In the data rows, the value 128 means zero.
Each pair is two rows. How far apart are they, by a hidden measure? 0 means very close, and 30 very far. Two or three weighted sums of its numbers give each row a place; it is the straight-line distance between the places.
[152, 126, 158, 117, 179, 91, 87, 94, 66, 148, 127, 66, 153, 142, 180, 151]
[121, 191, 135, 137, 97, 93, 125, 95, 88, 51, 168, 175, 100, 134, 40, 142] -> 7
[136, 137, 89, 169, 70, 141, 132, 129, 183, 156, 115, 146, 103, 136, 85, 54]
[130, 160, 102, 184, 117, 77, 193, 64, 139, 133, 113, 111, 149, 198, 113, 94] -> 2
[140, 175, 125, 174, 117, 130, 188, 174, 133, 207, 146, 188, 157, 135, 161, 100]
[121, 165, 72, 188, 125, 123, 191, 114, 136, 146, 118, 136, 124, 165, 110, 47] -> 26
[152, 169, 96, 184, 135, 136, 173, 141, 120, 191, 152, 142, 159, 164, 148, 44]
[130, 115, 164, 89, 168, 129, 52, 144, 112, 109, 154, 166, 87, 89, 126, 193] -> 8
[140, 196, 120, 163, 80, 97, 167, 106, 79, 91, 166, 169, 142, 172, 43, 99]
[136, 97, 129, 118, 104, 123, 91, 91, 207, 148, 103, 99, 124, 133, 104, 71] -> 9
[133, 204, 124, 187, 64, 123, 184, 107, 112, 130, 156, 188, 133, 150, 61, 106]
[107, 142, 125, 181, 104, 125, 184, 88, 119, 172, 100, 140, 119, 157, 84, 62] -> 10
[147, 147, 117, 174, 162, 75, 167, 119, 112, 154, 139, 115, 168, 189, 161, 62]
[99, 94, 170, 95, 216, 138, 107, 94, 135, 124, 136, 119, 101, 95, 170, 168] -> 13
[131, 211, 112, 182, 106, 156, 147, 137, 54, 165, 179, 186, 134, 123, 73, 115]
[105, 119, 135, 85, 188, 60, 108, 148, 116, 79, 124, 116, 146, 130, 107, 117] -> 10
[126, 95, 186, 76, 89, 111, 75, 154, 161, 108, 133, 139, 115, 84, 109, 136]
[146, 161, 144, 174, 44, 143, 95, 99, 104, 100, 140, 171, 102, 143, 28, 154] -> 26
[151, 125, 87, 177, 127, 146, 114, 93, 165, 222, 98, 96, 134, 149, 163, 89]
[131, 165, 125, 202, 106, 73, 209, 89, 124, 134, 114, 136, 146, 188, 127, 100] -> 8
[116, 91, 110, 102, 176, 135, 103, 165, 180, 149, 125, 161, 92, 95, 166, 95]
[140, 164, 99, 199, 141, 117, 175, 86, 108, 172, 136, 113, 161, 185, 129, 57] -> 8
[125, 110, 122, 104, 197, 144, 60, 122, 174, 161, 147, 149, 82, 87, 168, 141]
[109, 192, 117, 145, 102, 120, 156, 140, 94, 79, 167, 194, 112, 121, 34, 121] -> 12
[168, 118, 102, 179, 75, 119, 106, 166, 164, 185, 100, 118, 135, 165, 132, 70]
[135, 152, 184, 133, 87, 98, 107, 51, 145, 111, 138, 136, 128, 157, 34, 108] -> 9
[144, 204, 124, 175, 59, 160, 161, 128, 95, 150, 168, 190, 118, 126, 64, 106]
[142, 157, 104, 208, 95, 122, 151, 62, 133, 182, 107, 119, 134, 190, 94, 85] -> 9
[149, 168, 116, 195, 123, 99, 208, 121, 117, 177, 142, 136, 173, 189, 150, 77]
[77, 132, 124, 105, 197, 98, 181, 129, 136, 93, 118, 128, 105, 99, 140, 90] -> 10
[152, 177, 88, 216, 100, 145, 168, 130, 100, 178, 141, 145, 143, 165, 115, 58]
[140, 103, 131, 121, 193, 137, 53, 144, 134, 177, 117, 102, 121, 107, 193, 164] -> 6
[129, 161, 163, 126, 119, 75, 106, 116, 87, 75, 180, 197, 112, 148, 64, 162]
[136, 107, 164, 111, 71, 157, 84, 121, 158, 122, 130, 145, 112, 121, 39, 85] -> 9
[144, 182, 95, 199, 89, 82, 178, 94, 133, 148, 130, 135, 153, 187, 113, 77]
[81, 107, 169, 130, 160, 79, 165, 90, 100, 98, 86, 110, 114, 130, 134, 187] -> 14
[145, 166, 85, 176, 124, 137, 184, 162, 130, 189, 151, 169, 153, 152, 142, 55]
[120, 106, 122, 148, 191, 101, 134, 89, 149, 158, 118, 84, 141, 154, 169, 70] -> 13
[135, 139, 130, 121, 141, 181, 89, 194, 102, 154, 140, 146, 95, 61, 171, 174]
[149, 129, 147, 172, 101, 98, 44, 117, 104, 116, 141, 189, 98, 166, 69, 177] -> 12
[123, 120, 101, 89, 134, 76, 113, 117, 177, 119, 110, 90, 139, 132, 123, 69]
[124, 163, 147, 159, 59, 107, 140, 102, 147, 80, 146, 175, 105, 135, 35, 107] -> 10
[115, 169, 90, 210, 73, 131, 156, 101, 102, 176, 78, 119, 110, 135, 79, 123]
[145, 156, 94, 193, 124, 88, 194, 107, 131, 162, 125, 120, 164, 203, 153, 79] -> 24
[105, 123, 100, 121, 196, 99, 148, 153, 151, 126, 109, 107, 105, 99, 190, 92]
[136, 181, 95, 227, 87, 163, 150, 127, 95, 178, 122, 156, 117, 150, 92, 86] -> 20
[171, 171, 83, 196, 131, 121, 115, 176, 92, 212, 132, 132, 160, 157, 165, 93]
[118, 133, 136, 98, 137, 62, 102, 79, 156, 50, 141, 159, 90, 150, 75, 136] -> 14
[145, 191, 114, 184, 44, 140, 174, 142, 103, 117, 144, 158, 129, 146, 56, 83]
[125, 141, 120, 166, 135, 93, 130, 39, 146, 156, 106, 83, 144, 175, 101, 89] -> 7
[115, 161, 146, 173, 159, 55, 170, 78, 122, 140, 150, 171, 136, 187, 111, 112]
[101, 106, 102, 100, 186, 93, 79, 94, 165, 78, 126, 143, 66, 112, 126, 167] -> 16
[143, 161, 95, 191, 100, 127, 187, 119, 146, 168, 136, 135, 156, 172, 110, 45]
[122, 79, 122, 100, 162, 136, 58, 119, 200, 118, 121, 130, 76, 96, 155, 164] -> 9
[134, 166, 106, 157, 86, 111, 106, 182, 127, 96, 152, 212, 90, 118, 75, 134]
[151, 76, 139, 146, 87, 131, 83, 97, 168, 158, 83, 72, 131, 158, 128, 98] -> 4
[129, 176, 139, 138, 118, 54, 77, 120, 97, 83, 144, 127, 117, 101, 102, 94]
[111, 128, 147, 137, 61, 146, 126, 142, 143, 78, 97, 138, 77, 78, 72, 112] -> 19
[128, 140, 126, 160, 113, 167, 96, 106, 134, 187, 132, 131, 119, 110, 62, 59]
[115, 139, 116, 139, 169, 47, 140, 51, 131, 77, 125, 100, 121, 177, 126, 128] -> 12
[108, 67, 157, 100, 157, 123, 133, 178, 175, 137, 108, 132, 109, 86, 166, 124]
[124, 182, 101, 218, 107, 95, 166, 71, 102, 132, 113, 126, 143, 180, 76, 102] -> 18
[113, 104, 74, 107, 196, 100, 97, 119, 189, 123, 115, 111, 95, 114, 171, 110]
[143, 143, 124, 182, 56, 147, 139, 179, 169, 136, 122, 180, 99, 116, 100, 84] -> 16
[153, 86, 125, 144, 118, 119, 11, 152, 131, 133, 102, 118, 79, 120, 120, 159]
[150, 160, 108, 177, 71, 93, 175, 110, 139, 124, 111, 114, 152, 181, 100, 58] -> 17
[103, 161, 151, 142, 84, 135, 116, 135, 139, 107, 130, 147, 83, 69, 56, 100]
[111, 160, 127, 175, 118, 79, 147, 61, 100, 106, 133, 151, 131, 188, 43, 111] -> 17
[133, 160, 87, 164, 138, 86, 201, 137, 141, 147, 136, 130, 163, 177, 145, 55]
[95, 98, 128, 133, 145, 114, 134, 95, 225, 116, 110, 145, 81, 111, 102, 102] -> 12
[144, 194, 111, 197, 78, 166, 162, 146, 91, 165, 163, 183, 141, 148, 67, 97]
[144, 118, 139, 137, 171, 79, 60, 120, 84, 133, 97, 76, 135, 142, 166, 166] -> 7
[129, 194, 138, 129, 99, 74, 147, 109, 86, 57, 171, 174, 123, 149, 53, 120]
[129, 102, 147, 146, 67, 168, 94, 123, 154, 127, 103, 125, 95, 105, 54, 88] -> 15
[137, 160, 122, 176, 134, 76, 159, 66, 128, 147, 154, 136, 155, 197, 95, 68]
[106, 86, 129, 82, 195, 79, 113, 111, 181, 82, 126, 139, 90, 130, 148, 146] -> 2
[138, 173, 119, 204, 89, 131, 197, 138, 98, 156, 135, 149, 153, 150, 86, 63]
[103, 84, 140, 94, 216, 108, 79, 94, 158, 118, 123, 109, 111, 126, 133, 118] -> 12
[109, 135, 85, 114, 140, 91, 102, 130, 130, 126, 104, 89, 122, 123, 114, 55]
[120, 117, 180, 160, 108, 100, 155, 84, 168, 118, 134, 143, 116, 153, 78, 57] -> 11
[104, 78, 127, 98, 189, 92, 85, 117, 178, 105, 125, 150, 67, 125, 133, 133]
[151, 160, 110, 205, 118, 116, 189, 106, 104, 167, 122, 95, 171, 181, 137, 69] -> 10
[105, 129, 87, 119, 167, 115, 183, 162, 166, 122, 111, 114, 118, 100, 169, 68]
[125, 168, 136, 189, 63, 155, 145, 164, 95, 119, 122, 155, 103, 108, 61, 86] -> 10
[167, 137, 89, 184, 80, 133, 144, 196, 112, 178, 97, 108, 147, 145, 150, 75]
[131, 122, 181, 135, 110, 73, 118, 57, 136, 89, 125, 98, 139, 163, 70, 99] -> 16
[140, 183, 82, 157, 64, 135, 151, 164, 150, 113, 147, 179, 101, 112, 88, 69]
[135, 129, 126, 178, 80, 147, 127, 89, 159, 154, 119, 125, 117, 152, 54, 56] -> 17
[125, 163, 71, 170, 136, 81, 157, 97, 169, 127, 136, 146, 116, 171, 120, 53]
[94, 92, 169, 152, 124, 110, 168, 77, 159, 125, 96, 109, 104, 132, 104, 74] -> 7
[142, 189, 100, 197, 70, 144, 201, 150, 127, 146, 140, 171, 129, 140, 110, 71]
[139, 78, 113, 129, 133, 162, 36, 146, 176, 139, 116, 131, 70, 99, 121, 118] -> 19
[168, 164, 135, 193, 86, 112, 181, 167, 84, 168, 133, 116, 183, 172, 143, 77]
[130, 84, 173, 70, 154, 128, 50, 97, 158, 78, 150, 133, 86, 110, 110, 165] -> 24
[162, 181, 132, 179, 63, 170, 153, 137, 106, 171, 152, 165, 144, 148, 77, 66]
[108, 94, 128, 101, 181, 95, 96, 92, 171, 104, 115, 104, 112, 132, 125, 74] -> 14
[148, 107, 117, 141, 117, 186, 80, 171, 174, 166, 131, 145, 83, 77, 180, 119]
[152, 171, 150, 183, 67, 179, 156, 137, 89, 161, 155, 170, 146, 139, 64, 81] -> 13
[152, 84, 98, 119, 157, 128, 72, 185, 174, 155, 110, 110, 115, 116, 193, 105]
[158, 146, 179, 193, 75, 66, 103, 74, 92, 111, 103, 115, 117, 164, 119, 130] -> 3
[157, 162, 154, 156, 74, 209, 96, 144, 60, 172, 136, 124, 128, 94, 92, 133]
[156, 181, 103, 186, 86, 134, 191, 133, 114, 167, 138, 133, 170, 169, 115, 52] -> 12
[145, 84, 125, 110, 142, 132, 54, 189, 162, 120, 119, 124, 84, 89, 180, 157]
[165, 168, 136, 214, 45, 130, 151, 93, 89, 142, 119, 127, 142, 178, 75, 97] -> 13
[155, 173, 84, 162, 97, 135, 177, 160, 118, 168, 124, 105, 165, 142, 143, 45]
[127, 99, 161, 147, 110, 122, 73, 184, 154, 117, 89, 125, 87, 90, 119, 104] -> 5
[159, 180, 104, 199, 45, 125, 181, 132, 110, 153, 129, 144, 144, 169, 101, 73]
[132, 123, 139, 130, 129, 111, 88, 84, 117, 129, 100, 62, 144, 137, 85, 74] -> 13
[154, 186, 98, 184, 72, 129, 186, 148, 104, 145, 139, 134, 167, 165, 100, 55]
[123, 78, 166, 103, 159, 91, 85, 92, 129, 89, 109, 73, 117, 127, 149, 174] -> 15
[150, 167, 135, 151, 73, 117, 69, 97, 132, 88, 171, 198, 87, 139, 49, 147]
[139, 103, 117, 127, 91, 157, 99, 181, 165, 158, 100, 120, 128, 106, 100, 66] -> 18
[150, 98, 173, 84, 106, 150, 50, 130, 161, 79, 150, 155, 83, 85, 130, 171]
[135, 138, 118, 107, 84, 204, 143, 195, 113, 117, 118, 129, 113, 69, 153, 184] -> 24
[120, 143, 91, 102, 48, 158, 152, 177, 137, 122, 110, 157, 105, 76, 123, 100]
[163, 97, 199, 119, 100, 173, 35, 110, 117, 149, 159, 137, 134, 120, 94, 101] -> 24
[142, 85, 153, 75, 126, 190, 105, 179, 146, 148, 127, 122, 126, 81, 177, 173]
[109, 153, 122, 63, 120, 105, 124, 148, 137, 46, 132, 136, 92, 67, 154, 160] -> 14
[141, 149, 184, 104, 91, 189, 106, 155, 62, 100, 168, 161, 123, 81, 102, 185]
[130, 96, 152, 111, 106, 206, 101, 113, 101, 169, 85, 94, 114, 101, 135, 181] -> 20
[170, 183, 155, 145, 61, 174, 155, 156, 57, 180, 161, 124, 193, 116, 136, 104]
[130, 102, 173, 56, 153, 139, 85, 157, 134, 72, 157, 151, 110, 82, 141, 181] -> 16
[107, 113, 139, 71, 137, 176, 142, 122, 119, 96, 104, 94, 105, 74, 155, 198]
[160, 191, 121, 152, 55, 189, 109, 164, 63, 130, 168, 174, 122, 95, 106, 178] -> 5
[130, 109, 179, 91, 164, 116, 66, 106, 57, 91, 144, 119, 119, 127, 107, 209]
[99, 118, 126, 38, 144, 142, 140, 117, 154, 74, 117, 93, 120, 79, 133, 152] -> 18
[144, 130, 126, 101, 77, 164, 96, 196, 168, 110, 158, 183, 102, 76, 136, 172]
[108, 108, 170, 86, 95, 150, 115, 110, 141, 75, 140, 178, 93, 111, 70, 201] -> 19
[142, 153, 117, 118, 61, 232, 138, 162, 107, 150, 133, 139, 125, 82, 108, 148]
[159, 125, 108, 116, 114, 167, 118, 227, 125, 182, 150, 159, 154, 111, 183, 95] -> 20
[118, 94, 191, 87, 164, 105, 102, 73, 99, 69, 132, 93, 119, 118, 152, 181]
[122, 139, 123, 77, 118, 207, 126, 166, 116, 109, 141, 141, 105, 65, 153, 194] -> 18
[114, 138, 156, 80, 131, 148, 103, 143, 67, 84, 154, 154, 103, 80, 111, 215]
[132, 160, 160, 103, 85, 136, 98, 109, 104, 70, 190, 187, 125, 120, 32, 128] -> 9
[115, 101, 135, 71, 118, 184, 120, 171, 140, 115, 107, 97, 128, 65, 138, 159]
[122, 92, 152, 67, 129, 155, 90, 136, 169, 121, 133, 149, 95, 81, 151, 202] -> 7
[144, 180, 147, 141, 39, 171, 139, 146, 83, 87, 155, 176, 118, 99, 77, 186]
[131, 159, 117, 114, 70, 213, 158, 197, 97, 125, 138, 151, 128, 76, 116, 144] -> 6
[155, 89, 122, 133, 131, 121, 69, 150, 99, 157, 81, 64, 124, 125, 184, 133]
[159, 112, 224, 111, 89, 156, 53, 102, 91, 122, 143, 123, 134, 97, 124, 174] -> 10
[125, 129, 141, 83, 93, 215, 143, 169, 135, 120, 144, 147, 109, 61, 129, 155]
[139, 156, 118, 105, 94, 177, 120, 205, 124, 110, 175, 194, 107, 72, 126, 133] -> 10
[157, 90, 214, 115, 111, 161, 46, 130, 79, 135, 159, 154, 114, 129, 95, 177]
[146, 94, 145, 89, 131, 195, 60, 112, 139, 162, 114, 93, 112, 92, 157, 165] -> 9
[136, 147, 154, 96, 117, 166, 62, 129, 138, 119, 188, 201, 89, 83, 117, 167]
[108, 141, 142, 75, 135, 146, 106, 109, 143, 60, 184, 189, 84, 87, 81, 159] -> 11
[103, 132, 112, 110, 77, 201, 167, 153, 149, 111, 113, 126, 96, 67, 96, 123]
[113, 175, 139, 190, 104, 94, 159, 66, 66, 140, 124, 132, 135, 166, 52, 110] -> 8
[111, 96, 145, 73, 200, 94, 94, 92, 138, 75, 137, 119, 107, 128, 153, 191]
[100, 111, 95, 92, 125, 181, 177, 154, 191, 112, 104, 118, 102, 74, 163, 139] -> 17
[126, 142, 106, 124, 91, 182, 106, 169, 164, 117, 163, 199, 81, 74, 115, 154]
[117, 117, 122, 101, 116, 157, 67, 151, 143, 86, 159, 193, 71, 91, 89, 172] -> 9
[134, 94, 115, 116, 86, 171, 141, 155, 136, 148, 63, 62, 134, 108, 161, 137]
[124, 117, 153, 73, 120, 147, 62, 157, 128, 87, 142, 122, 94, 64, 135, 180] -> 22
[109, 161, 148, 95, 84, 138, 148, 134, 125, 61, 173, 192, 97, 91, 62, 123]
[72, 115, 121, 96, 112, 163, 184, 127, 143, 78, 87, 118, 89, 85, 93, 164] -> 25
[96, 124, 123, 95, 177, 174, 91, 148, 80, 154, 134, 125, 114, 67, 135, 182]
[83, 155, 127, 106, 182, 74, 178, 97, 128, 76, 153, 142, 140, 130, 103, 84] -> 22
[101, 110, 133, 77, 126, 183, 146, 164, 153, 92, 123, 123, 98, 55, 133, 158]
[133, 120, 116, 98, 110, 162, 85, 194, 143, 105, 148, 166, 83, 72, 148, 196] -> 5
[137, 148, 162, 101, 82, 122, 115, 114, 120, 62, 184, 197, 114, 134, 36, 133]
[130, 86, 135, 98, 89, 198, 83, 126, 173, 144, 108, 104, 106, 89, 102, 119] -> 14
[119, 102, 133, 81, 150, 153, 51, 124, 177, 127, 157, 155, 75, 77, 139, 150]
[97, 175, 104, 105, 106, 103, 141, 118, 124, 27, 147, 168, 77, 95, 81, 144] -> 3
[80, 104, 139, 86, 110, 169, 177, 122, 155, 83, 99, 114, 94, 77, 96, 153]
[134, 118, 106, 141, 135, 124, 34, 156, 120, 137, 127, 181, 93, 89, 134, 187] -> 7
[90, 101, 118, 93, 167, 107, 153, 91, 199, 117, 124, 142, 126, 129, 125, 70]
[104, 91, 133, 75, 140, 182, 114, 138, 191, 112, 134, 134, 85, 68, 135, 147] -> 4
[130, 155, 137, 109, 102, 181, 112, 158, 135, 114, 193, 209, 99, 78, 96, 160]
[108, 137, 140, 89, 122, 147, 95, 160, 96, 60, 161, 172, 87, 88, 90, 199] -> 8
[123, 105, 131, 101, 69, 183, 147, 135, 133, 138, 76, 72, 129, 94, 114, 125]
[138, 147, 144, 136, 52, 125, 55, 144, 115, 102, 115, 114, 109, 66, 111, 165] -> 17
[108, 122, 159, 69, 146, 147, 84, 109, 135, 63, 172, 162, 83, 84, 97, 182]
[99, 151, 99, 94, 89, 192, 178, 164, 151, 91, 125, 142, 102, 65, 107, 125] -> 20
[127, 149, 119, 136, 68, 196, 117, 145, 150, 139, 167, 191, 93, 92, 67, 123]
[104, 151, 142, 183, 101, 129, 128, 36, 80, 130, 83, 92, 134, 137, 76, 157] -> 16
[80, 119, 130, 87, 153, 159, 210, 105, 125, 116, 87, 88, 123, 98, 151, 168]
[128, 141, 127, 78, 120, 182, 173, 196, 146, 136, 162, 182, 135, 77, 172, 147] -> 23
[102, 108, 136, 109, 129, 159, 98, 105, 173, 86, 143, 188, 64, 78, 102, 130]
[116, 134, 95, 150, 94, 220, 164, 122, 104, 162, 90, 88, 119, 96, 126, 121] -> 24
[119, 130, 120, 133, 126, 167, 204, 128, 145, 191, 114, 108, 159, 116, 163, 64]
[115, 83, 166, 85, 182, 81, 94, 105, 159, 69, 143, 149, 94, 132, 154, 168] -> 22
[108, 105, 113, 94, 133, 206, 149, 142, 166, 124, 108, 127, 98, 72, 172, 176]
[131, 163, 117, 139, 85, 216, 180, 163, 113, 166, 154, 171, 129, 88, 113, 105] -> 3
[103, 119, 155, 129, 157, 114, 111, 68, 118, 113, 167, 145, 118, 134, 61, 55]
[105, 84, 120, 101, 158, 167, 120, 100, 162, 134, 89, 79, 94, 90, 177, 148] -> 20
[93, 117, 179, 113, 138, 150, 178, 148, 134, 167, 146, 202, 109, 98, 161, 164]
[114, 158, 183, 114, 88, 178, 185, 143, 61, 96, 156, 166, 147, 89, 103, 185] -> 9
[88, 108, 95, 90, 148, 194, 150, 116, 178, 134, 125, 138, 94, 86, 119, 90]
[138, 154, 102, 192, 136, 98, 167, 87, 85, 167, 115, 85, 151, 169, 174, 79] -> 11
[116, 101, 149, 99, 181, 102, 108, 109, 106, 81, 116, 108, 109, 125, 174, 223]
[89, 130, 92, 68, 173, 147, 135, 120, 165, 72, 135, 138, 82, 80, 153, 187] -> 1
[124, 164, 126, 136, 78, 171, 172, 147, 146, 122, 176, 202, 115, 102, 70, 90]
[100, 110, 153, 123, 96, 183, 105, 61, 158, 127, 138, 164, 103, 111, 40, 132] -> 20
[97, 106, 97, 111, 138, 157, 179, 102, 172, 154, 68, 78, 116, 113, 176, 144]
[122, 169, 129, 107, 118, 128, 207, 210, 96, 118, 151, 168, 156, 92, 190, 150] -> 25
[94, 101, 129, 82, 149, 173, 115, 123, 176, 82, 136, 160, 72, 72, 147, 158]
[115, 143, 101, 131, 99, 239, 155, 148, 117, 157, 123, 133, 110, 80, 123, 131] -> 18
[153, 166, 93, 176, 84, 201, 141, 170, 92, 202, 117, 112, 145, 105, 163, 119]
[131, 135, 178, 91, 97, 183, 143, 197, 111, 126, 162, 182, 144, 77, 137, 137] -> 16
[112, 115, 125, 64, 133, 145, 125, 145, 141, 72, 104, 105, 103, 81, 156, 207]
[154, 133, 126, 123, 52, 217, 112, 179, 129, 150, 137, 154, 107, 80, 137, 154] -> 3
[147, 162, 129, 173, 44, 168, 141, 130, 118, 140, 149, 183, 121, 137, 60, 77]
[100, 70, 139, 79, 167, 158, 116, 90, 179, 129, 103, 94, 103, 105, 137, 115] -> 7
[118, 92, 119, 116, 122, 137, 176, 178, 174, 142, 86, 118, 112, 94, 213, 142]
[90, 125, 137, 96, 148, 103, 115, 115, 133, 33, 132, 144, 84, 89, 128, 194] -> 22
[108, 117, 113, 112, 92, 218, 165, 150, 165, 137, 122, 148, 103, 78, 114, 111]
[110, 119, 123, 114, 142, 187, 83, 152, 112, 161, 135, 121, 107, 61, 107, 95] -> 11
[116, 112, 154, 102, 103, 135, 130, 184, 172, 106, 133, 172, 124, 74, 119, 87]
[123, 97, 139, 68, 127, 161, 94, 167, 155, 87, 128, 135, 91, 77, 142, 198] -> 14
[125, 158, 148, 92, 89, 134, 88, 137, 97, 57, 171, 172, 93, 89, 77, 190]
[130, 146, 158, 115, 59, 176, 118, 141, 118, 94, 161, 177, 116, 101, 39, 111] -> 5
[123, 93, 115, 90, 118, 199, 85, 150, 164, 142, 109, 103, 104, 73, 135, 145]
[155, 140, 135, 121, 92, 149, 78, 198, 122, 136, 150, 176, 110, 86, 164, 207] -> 18
[109, 103, 150, 84, 127, 129, 83, 114, 134, 54, 122, 144, 81, 104, 102, 211]
[108, 153, 120, 81, 103, 180, 107, 152, 121, 67, 156, 143, 91, 56, 98, 171] -> 5
[159, 162, 107, 164, 39, 173, 138, 205, 110, 148, 127, 151, 136, 107, 104, 98]
[126, 83, 191, 75, 155, 112, 68, 102, 118, 91, 132, 116, 119, 119, 126, 199] -> 16
[113, 116, 142, 53, 134, 175, 102, 129, 142, 85, 141, 125, 96, 69, 122, 192]
[130, 164, 122, 89, 100, 165, 114, 160, 140, 92, 197, 203, 97, 80, 89, 137] -> 11
[133, 122, 157, 116, 69, 201, 103, 155, 132, 118, 165, 178, 104, 88, 67, 129]
[121, 90, 123, 68, 153, 182, 67, 158, 141, 138, 120, 118, 103, 83, 143, 169] -> 8
[108, 130, 132, 43, 118, 107, 139, 156, 148, 71, 119, 118, 122, 72, 150, 137]
[134, 121, 165, 90, 79, 167, 85, 142, 156, 80, 168, 182, 95, 84, 85, 164] -> 18
[115, 133, 120, 76, 119, 191, 106, 172, 132, 96, 162, 170, 88, 69, 106, 172]
[104, 113, 143, 49, 121, 132, 82, 150, 122, 96, 149, 167, 105, 86, 77, 135] -> 5
[147, 105, 218, 109, 63, 140, 83, 108, 125, 117, 144, 121, 146, 119, 66, 103]
[115, 101, 141, 57, 154, 166, 83, 127, 167, 84, 152, 142, 86, 75, 127, 170] -> 12
[134, 152, 113, 105, 76, 188, 151, 213, 135, 114, 149, 161, 114, 65, 139, 139]
[136, 114, 166, 132, 69, 123, 75, 143, 115, 70, 144, 174, 94, 126, 65, 199] -> 17
[129, 135, 141, 138, 172, 35, 97, 103, 107, 82, 147, 135, 150, 188, 113, 146]
[138, 83, 116, 117, 134, 132, 146, 96, 190, 153, 98, 61, 162, 146, 180, 103] -> 10
[171, 146, 103, 209, 114, 72, 108, 117, 124, 161, 127, 126, 161, 211, 114, 99]
[103, 106, 114, 84, 171, 94, 175, 89, 169, 86, 110, 73, 152, 134, 157, 118] -> 2
[153, 154, 108, 188, 115, 76, 173, 96, 113, 137, 118, 87, 178, 202, 139, 93]
[128, 89, 141, 84, 190, 123, 46, 64, 164, 118, 142, 102, 120, 131, 133, 172] -> 15
[133, 137, 113, 137, 140, 56, 191, 118, 143, 121, 135, 107, 179, 187, 159, 81]
[156, 130, 146, 137, 103, 117, 100, 45, 131, 146, 111, 68, 182, 180, 81, 113] -> 19
[154, 119, 110, 135, 156, 108, 85, 157, 96, 148, 106, 79, 152, 131, 207, 205]
[145, 159, 118, 141, 155, 71, 139, 34, 102, 103, 134, 75, 172, 189, 138, 153] -> 13
[139, 88, 73, 113, 190, 86, 60, 142, 164, 141, 107, 113, 124, 151, 167, 127]
[129, 150, 115, 169, 109, 80, 197, 77, 141, 103, 114, 79, 178, 177, 133, 93] -> 9
[147, 104, 110, 129, 178, 86, 96, 73, 142, 136, 95, 63, 138, 165, 175, 146]
[139, 185, 77, 166, 116, 73, 173, 95, 129, 108, 148, 141, 165, 193, 96, 72] -> 6
[124, 65, 156, 94, 173, 107, 124, 85, 174, 121, 110, 70, 144, 149, 165, 128]
[162, 176, 84, 181, 118, 87, 125, 76, 107, 149, 149, 111, 181, 201, 107, 76] -> 3
[131, 59, 161, 104, 145, 101, 117, 141, 155, 124, 90, 71, 158, 136, 173, 141]
[146, 131, 98, 130, 153, 88, 131, 72, 134, 135, 112, 47, 177, 160, 182, 131] -> 7
[126, 131, 120, 138, 158, 44, 126, 115, 128, 101, 126, 117, 165, 197, 103, 92]
[118, 92, 138, 93, 158, 136, 158, 104, 155, 134, 109, 48, 161, 114, 175, 123] -> 1
[137, 145, 108, 160, 155, 51, 152, 78, 109, 102, 125, 90, 159, 202, 135, 108]
[145, 110, 120, 146, 128, 163, 140, 122, 127, 176, 99, 42, 165, 125, 174, 104] -> 9
